In the data rows, 128 means zero.
Here are some points:
148 152 128 129 139 128 166 128 128 145 170 170 135 172 132 140 128 128 128 130 141 128 150 141 128
174 130 189 128 128 128 128 128 140 128 172 128 161 167 158 128 128 138 143 128 183 128 128 128 144
132 128 176 128 130 128 128 128 152 128 151 128 157 146 158 128 128 163 176 128 168 128 128 128 176
143 149 139 128 185 172 128 144 128 128 132 139 177 128 168 161 180 128 172 128 150 192 128 128 128
128 160 128 132 133 128 128 129 128 128 144 128 128 128 128 128 128 197 155 128 128 128 128 128 179
128 165 135 133 147 142 146 152 128 174 187 193 128 182 168 128 157 128 128 156 128 141 158 157 128
128 139 128 215 128 191 191 212 215 134 128 136 128 128 128 216 154 185 128 211 128 128 158 180 155
128 191 128 151 128 216 175 192 166 128 138 158 157 138 128 143 128 173 128 199 128 128 142 139 128
128 128 128 186 128 128 159 176 160 184 128 146 128 128 128 166 145 128 128 191 128 128 175 208 129
162 128 193 128 128 128 128 139 193 154 130 171 128 162 153 232 194 128 128 148 198 128 140 183 131
154 143 128 128 206 191 138 137 174 128 128 128 171 129 144 148 145 132 164 128 128 182 128 128 168
128 128 128 216 128 138 132 238 134 225 128 207 128 128 131 166 206 128 128 219 128 128 185 171 145
128 198 128 175 142 154 172 138 128 181 163 178 132 134 128 128 134 146 128 164 128 129 163 158 128
165 128 170 128 179 139 128 128 128 128 160 128 183 150 174 128 166 128 195 128 166 198 133 128 141
128 134 152 128 143 128 128 128 152 128 131 128 172 133 128 128 128 178 147 128 128 128 128 128 175
131 157 128 155 160 167 150 154 128 128 128 159 170 128 135 128 179 143 145 128 128 205 161 128 145
Then 24 other points, each followed by its number:
128 137 151 128 142 128 128 143 128 128 148 128 138 128 136 128 128 173 128 128 128 140 128 128 209 0
189 128 191 128 202 128 128 128 128 128 164 149 170 204 211 128 171 128 180 128 176 195 140 128 162 1
140 128 149 128 150 128 128 128 164 128 133 128 153 130 128 132 128 157 147 128 153 128 128 128 152 2
128 144 153 128 143 128 128 128 128 128 148 128 157 131 128 128 128 166 132 128 128 128 128 128 173 3
128 218 128 175 143 193 186 179 128 134 128 190 128 128 128 187 143 179 128 183 128 131 128 128 128 4
165 128 154 128 128 128 147 132 225 136 128 128 128 133 128 179 128 128 128 146 141 128 177 184 154 5
128 149 128 148 128 128 128 132 129 128 128 128 163 128 128 128 128 209 179 151 128 128 128 128 156 6
177 128 195 132 128 128 128 128 167 199 130 138 128 133 128 166 165 128 128 156 196 128 184 198 128 7
128 151 128 130 133 128 128 135 128 128 128 128 165 128 128 128 128 227 180 128 128 128 128 128 155 8
136 128 128 200 128 136 139 194 148 197 128 159 128 128 128 160 195 137 128 196 152 128 186 198 128 9
156 128 164 139 186 128 128 128 128 193 199 184 128 184 210 128 211 128 177 128 148 218 173 128 176 10
130 161 128 149 184 192 170 159 128 128 128 134 184 128 128 128 145 151 160 128 128 182 141 128 145 11
128 207 128 155 136 194 214 159 130 128 128 161 145 128 128 143 128 178 128 159 128 128 128 160 128 12
130 128 128 216 128 128 169 171 166 174 128 128 128 128 128 175 152 128 128 176 128 128 190 174 146 13
128 195 128 161 136 161 183 140 128 155 166 170 132 139 128 128 128 149 128 159 128 128 134 162 128 14
160 146 177 128 130 128 128 128 128 169 232 214 128 254 176 135 128 128 128 128 171 138 132 154 128 15
152 128 150 149 128 128 142 152 176 170 128 128 128 128 128 174 151 128 128 159 161 128 170 191 128 16
151 136 139 128 189 130 128 141 128 158 183 229 128 177 216 128 203 128 156 128 170 220 138 128 161 17
128 128 182 144 128 128 128 136 188 219 128 128 128 128 128 176 161 128 128 158 157 128 180 152 182 18
154 175 128 141 139 149 187 128 128 128 144 155 152 152 128 137 128 135 128 136 129 128 143 163 128 19
137 154 128 147 128 140 170 128 128 148 144 155 145 153 128 128 128 128 128 141 128 128 163 128 128 20
128 149 137 128 147 128 128 128 128 128 137 128 148 128 128 128 128 171 147 128 128 128 128 128 190 21
154 178 132 128 143 149 166 128 144 139 167 130 156 176 128 128 128 128 128 128 128 128 128 157 128 22
128 154 128 137 155 164 138 158 128 131 136 150 180 128 150 131 166 128 175 129 130 200 144 128 128 23
Which of these numbered points is nearest to each point below, looking only along the 2 directions in which the first points spread most? Its number follows each.
128 162 128 128 198 170 138 128 129 128 128 128 167 128 128 152 144 128 136 128 128 186 128 128 185 > 8
128 201 128 188 155 197 137 198 128 143 128 217 141 128 147 128 200 172 157 134 128 224 128 128 149 > 12
128 168 128 128 176 160 128 177 141 128 128 128 139 128 128 128 128 241 186 148 128 128 128 128 143 > 11
128 128 128 195 128 128 142 183 172 215 128 128 128 128 128 141 135 129 150 193 128 128 203 158 180 > 13
146 175 137 128 147 128 169 128 128 156 177 160 147 178 128 128 128 128 128 143 128 128 132 171 128 > 20
130 138 175 128 132 128 128 128 128 128 172 128 152 155 143 137 128 152 128 128 128 128 128 128 162 > 2
135 128 170 128 171 128 128 128 144 128 149 128 145 147 153 128 128 183 191 128 139 128 128 128 162 > 2
200 128 205 128 209 128 128 128 128 128 180 170 160 208 223 128 180 128 172 128 184 202 129 128 166 > 1
128 222 128 157 139 206 213 161 163 140 128 155 143 128 128 148 128 160 128 166 128 128 128 162 128 > 12
128 221 128 175 137 209 210 181 138 149 128 181 135 128 128 143 128 166 128 194 128 128 128 156 128 > 4
168 128 128 128 182 169 167 132 155 128 128 128 213 128 128 128 128 128 236 128 128 174 170 128 159 > 8
194 128 163 136 128 128 132 128 179 179 128 135 128 135 128 139 142 128 128 156 211 128 191 197 128 > 7
128 135 128 147 162 153 128 155 128 128 136 221 152 139 181 128 202 128 143 128 150 217 142 128 150 > 22
128 186 128 159 153 128 204 128 128 194 133 184 133 128 128 128 128 151 128 143 128 128 174 160 128 > 14
128 128 131 128 201 184 128 143 160 128 128 128 198 129 147 172 135 128 182 128 128 174 128 128 156 > 8
138 128 128 180 128 133 156 173 168 187 128 128 128 128 128 128 154 128 128 190 145 128 200 179 135 > 13
169 128 141 146 128 128 145 128 209 179 128 128 128 128 128 175 158 128 128 143 145 128 180 212 165 > 16
246 128 216 128 155 128 128 128 130 128 171 128 155 212 199 128 128 133 206 128 201 128 128 128 128 > 1
128 143 136 128 142 128 128 128 135 128 134 128 141 128 132 129 128 190 164 128 128 128 128 128 176 > 21
137 147 128 166 139 139 155 128 128 201 177 172 128 179 139 128 131 128 138 149 128 128 171 153 128 > 5
